Each path is a new rotation, seen through one point. The rows after it are directions, each followed by how far the rotation turns it, in degrees per step (0 if it stays put).
Each turn is a multiple of 5 degrees from 10 to 175, or 0.
Each row of a path follows its step; steps can be skipped.
Rotation 1:
step 0: [-0.81, -6.19, -0.32, 1.23, 3.04, 3.46, 0.51, 1.78, -0.06, 1.46, 1.90, -5.05, 2.01, -0.20, 0.28, 0.36, 2.22, -3.01, -1.41, -3.74, -0.72, -3.98, 2.66, 2.58, 3.66, -3.98, -0.93, 1.17, -1.42, 0.59, -0.45, 1.70, -3.79, -2.27, -3.39, -0.48, 0.16, -0.68, 2.24, 0.23, 2.64, 0.08, -2.26, -0.23, 0.46, 0.76, -1.18]
step 1: [1.04, 0.75, -1.80, -0.25, -2.34, 0.64, 2.48, -0.13, 2.89, 2.21, -0.15, 1.26, 0.88, -0.11, 2.88, 2.05, 0.83, -0.82, 1.52, -1.41, 0.16, -1.95, 2.26, -4.39, -3.40, 4.47, 1.00, -0.44, -0.40, 1.46, -6.00, -1.93, 2.42, -0.05, 1.32, 1.34, 1.55, 2.68, -3.56, -4.48, -1.45, -5.84, -1.87, 1.28, 1.73, 0.85, 0.40]
step 3: [0.44, -2.07, 1.60, -3.42, 3.34, -1.01, -0.66, 0.01, -0.52, -2.42, -2.28, -3.94, 1.56, 1.28, 3.37, -0.81, -1.33, -3.26, 0.49, -2.88, 1.38, 3.99, 0.73, 0.55, 1.84, 1.91, -1.28, -2.23, -3.63, -3.17, -1.49, 2.20, 1.40, -3.46, -3.10, -1.40, -1.80, 0.89, 0.78, -1.04, -1.29, 1.25, -2.13, -4.99, 2.97, -0.50, -4.01]
step 4: [1.72, 2.80, -1.90, 1.93, -1.05, -1.21, 1.07, 1.74, 1.81, 0.58, 6.35, -3.43, -2.06, -3.24, -1.61, 0.60, -1.33, 2.99, 3.34, -0.94, 2.01, -1.48, 0.20, -2.35, 3.67, -1.96, 1.36, -2.08, 3.15, 1.15, -0.73, -3.52, 3.96, -0.75, 0.45, 0.04, 0.96, 2.48, 0.44, -0.43, -0.60, -1.18, -3.28, 4.30, 3.97, -0.57, 1.29]
step 5: [-4.24, -5.29, 0.19, -1.79, -0.61, -0.58, -0.41, -3.68, -0.73, 1.52, -2.61, -1.79, -0.71, 2.71, 2.84, -2.13, -0.60, 1.50, 0.78, -1.12, -2.40, -3.49, -2.60, 1.79, -1.16, -0.81, -1.24, 0.56, -2.49, -3.44, 2.07, -2.08, -2.58, 1.22, 4.16, 3.42, 2.63, -0.13, 2.67, 1.92, -1.81, -3.56, -0.92, 2.92, -1.64, -0.91, -1.36]
step 6: [-4.52, 1.60, -2.57, 1.34, -1.27, -1.27, 4.23, -1.16, -2.39, -0.06, 1.61, 0.31, 0.48, 0.81, -0.37, -2.09, -1.61, -4.12, -0.29, 1.42, 2.49, 2.53, -2.42, -2.80, -2.23, 3.37, -0.69, 2.74, -2.70, -0.84, -5.47, 0.91, 0.67, -1.38, -0.84, -1.18, -4.20, 1.27, 1.69, -1.31, 2.06, 4.26, -2.90, -0.98, 1.30, 2.67, -0.44]
step 7: [0.82, 3.64, -2.30, -1.06, 2.51, -0.69, 0.35, -0.57, 1.53, 3.19, -1.52, -4.49, 3.44, 0.51, -1.43, -4.06, 2.48, 3.99, 0.84, -1.89, 2.46, -0.23, 1.12, 1.51, 2.41, -2.02, 4.29, 1.35, 1.63, 2.43, 3.37, 3.01, 2.34, -2.06, 0.91, -2.54, 4.09, 3.14, 0.12, -1.85, 1.26, 0.65, 0.87, 1.02, -1.14, -1.86, -0.69]
step 8: [0.31, -0.35, 2.68, 1.79, -0.10, 0.41, 0.38, -0.87, -1.87, -4.39, 0.57, -3.71, -0.30, 0.23, -0.57, 1.89, -2.34, -4.10, 2.24, -2.46, 0.61, -3.38, -0.92, 1.09, -0.63, -0.11, 1.08, -0.25, -1.07, -0.30, -1.78, -0.79, -3.53, -1.60, -2.11, 7.09, 2.96, -1.49, 1.65, -0.95, 2.23, -5.90, -1.70, -2.85, -2.29, -1.11, -0.42]
step 9: [-0.97, 1.20, -2.30, -1.20, 1.19, -3.19, 4.89, -1.54, 1.55, 2.90, 1.26, -0.73, -3.33, 0.91, -0.54, 3.19, -2.86, 0.86, -4.17, 0.22, 0.52, -0.02, 0.76, -4.21, -1.87, 1.15, -1.82, 2.39, 2.03, -2.33, -1.75, 1.88, -0.10, 4.47, 2.22, -0.63, -0.56, 1.08, -1.67, -4.64, -4.01, 1.51, -1.68, -0.37, 1.98, -2.97, 2.35]
step 10: [-0.99, -2.42, -2.06, 1.39, -2.80, -1.76, -3.37, 1.16, 0.26, -0.11, -2.20, -4.03, 0.51, 5.12, -0.74, -4.89, 0.25, -0.29, -0.64, 0.64, -1.46, 4.84, 1.11, 5.26, 2.55, 0.45, 1.46, 2.90, 2.23, -0.32, -0.03, -2.36, 0.00, -2.61, -2.65, -0.71, 1.77, 0.06, 3.49, -0.88, -2.49, 0.62, 3.03, 1.20, -0.50, 0.40, 2.77]
Directions:
[0.08, -0.51, 1.13, -0.34, 0.73, -0.04, 0.36, -0.36, 1.00, 1.10, -0.12, 1.27, -0.03, -0.89, 0.01, -0.41, -0.90, -0.91, -0.82, 0.43, 0.17, -0.36, -0.02, -0.54, 0.27, -0.42, -1.07, -0.25, 0.02, 0.61, -0.69, 0.49, 0.39, -0.49, -0.79, 0.39, -0.50, 0.89, 0.92, -0.80, -0.52, 0.68, -1.68, -0.87, -0.45, 0.28, 0.10]
130
[-0.82, -0.56, -0.25, -1.07, -0.83, -0.11, -0.57, -0.21, -0.05, 0.57, 0.44, -0.51, -0.27, -0.65, 0.41, 0.48, 0.02, -0.27, -0.11, 0.81, 0.31, -1.04, 0.02, 0.78, 1.57, -0.08, -0.03, -0.61, -0.29, 0.35, -1.16, 0.76, 0.56, 1.72, 0.77, 0.46, 0.08, -0.55, -0.11, -0.18, 0.65, -0.93, 0.28, -0.70, 0.65, -0.07, 1.40]
90
[-0.85, -0.12, 0.02, 0.26, -0.26, -0.42, -0.64, -0.49, 0.01, -0.43, -0.07, -0.17, -1.14, -0.04, -1.00, 0.33, -1.15, 0.80, -0.28, 0.98, -0.32, -0.21, 0.10, 0.71, 1.39, 0.73, -0.84, -0.45, 0.40, -0.47, 0.77, -0.99, 0.28, -0.95, -0.20, -0.82, -0.63, -0.34, -0.90, -1.28, -0.59, -0.76, -0.07, -0.39, 0.18, 0.07, -1.42]
55
[0.33, 0.10, -0.16, -0.82, -0.18, -0.87, -0.14, -0.08, 0.33, -0.01, 0.55, -0.24, -0.17, -0.06, 0.26, 0.84, 0.68, -0.13, -0.31, 0.05, 0.93, -0.89, 1.57, -0.81, 0.43, 0.13, -0.05, -0.73, 0.22, 0.42, -0.02, -0.25, 0.29, -1.36, -0.89, -0.34, 0.02, -0.22, 0.79, 1.15, 1.01, -1.16, -0.17, 1.06, -1.38, -1.18, -0.41]
100
[-0.28, -0.42, 1.27, 0.94, 0.08, -0.28, 0.81, 0.57, 0.07, -1.36, -0.10, -0.04, -0.63, 0.67, 1.11, -0.21, 0.60, -1.09, -0.25, -0.27, -0.04, -0.69, 0.00, 1.07, -0.20, 0.83, 0.16, -0.94, -1.57, -0.23, 0.76, 1.12, -0.15, -1.02, 0.14, 0.13, -1.03, -0.11, 0.24, -0.63, -0.07, -0.62, 0.10, 0.34, 0.20, 0.37, 0.84]
140
[-0.84, -1.02, 1.36, -0.02, 0.51, 0.40, 0.12, 1.30, 1.54, 0.44, 0.02, -1.10, -0.21, 0.16, 0.02, -0.15, -0.15, 1.20, -0.44, 0.55, 0.94, 0.94, 0.15, 0.73, -1.29, 0.30, 0.64, 0.01, 0.48, -0.59, -0.55, 0.30, 0.70, 0.63, -0.10, 0.24, 0.10, -0.50, -0.19, 0.54, 0.43, -0.62, -0.26, -0.13, -0.78, 0.68, -0.92]
155
[0.02, -0.08, 1.10, 0.31, -0.01, -0.42, 0.70, 0.83, -0.52, -0.51, -0.47, -0.20, 0.46, 0.70, -0.75, 0.91, -0.90, 0.31, 0.35, -0.32, 0.39, -0.56, 1.10, -1.75, 0.76, 0.51, 0.20, 0.24, -0.73, 0.38, -1.50, 0.12, 0.59, -0.12, 1.43, -0.96, 0.07, -0.45, -0.69, 0.21, -0.57, 1.02, -0.09, 0.01, -0.04, 0.59, 0.11]
135
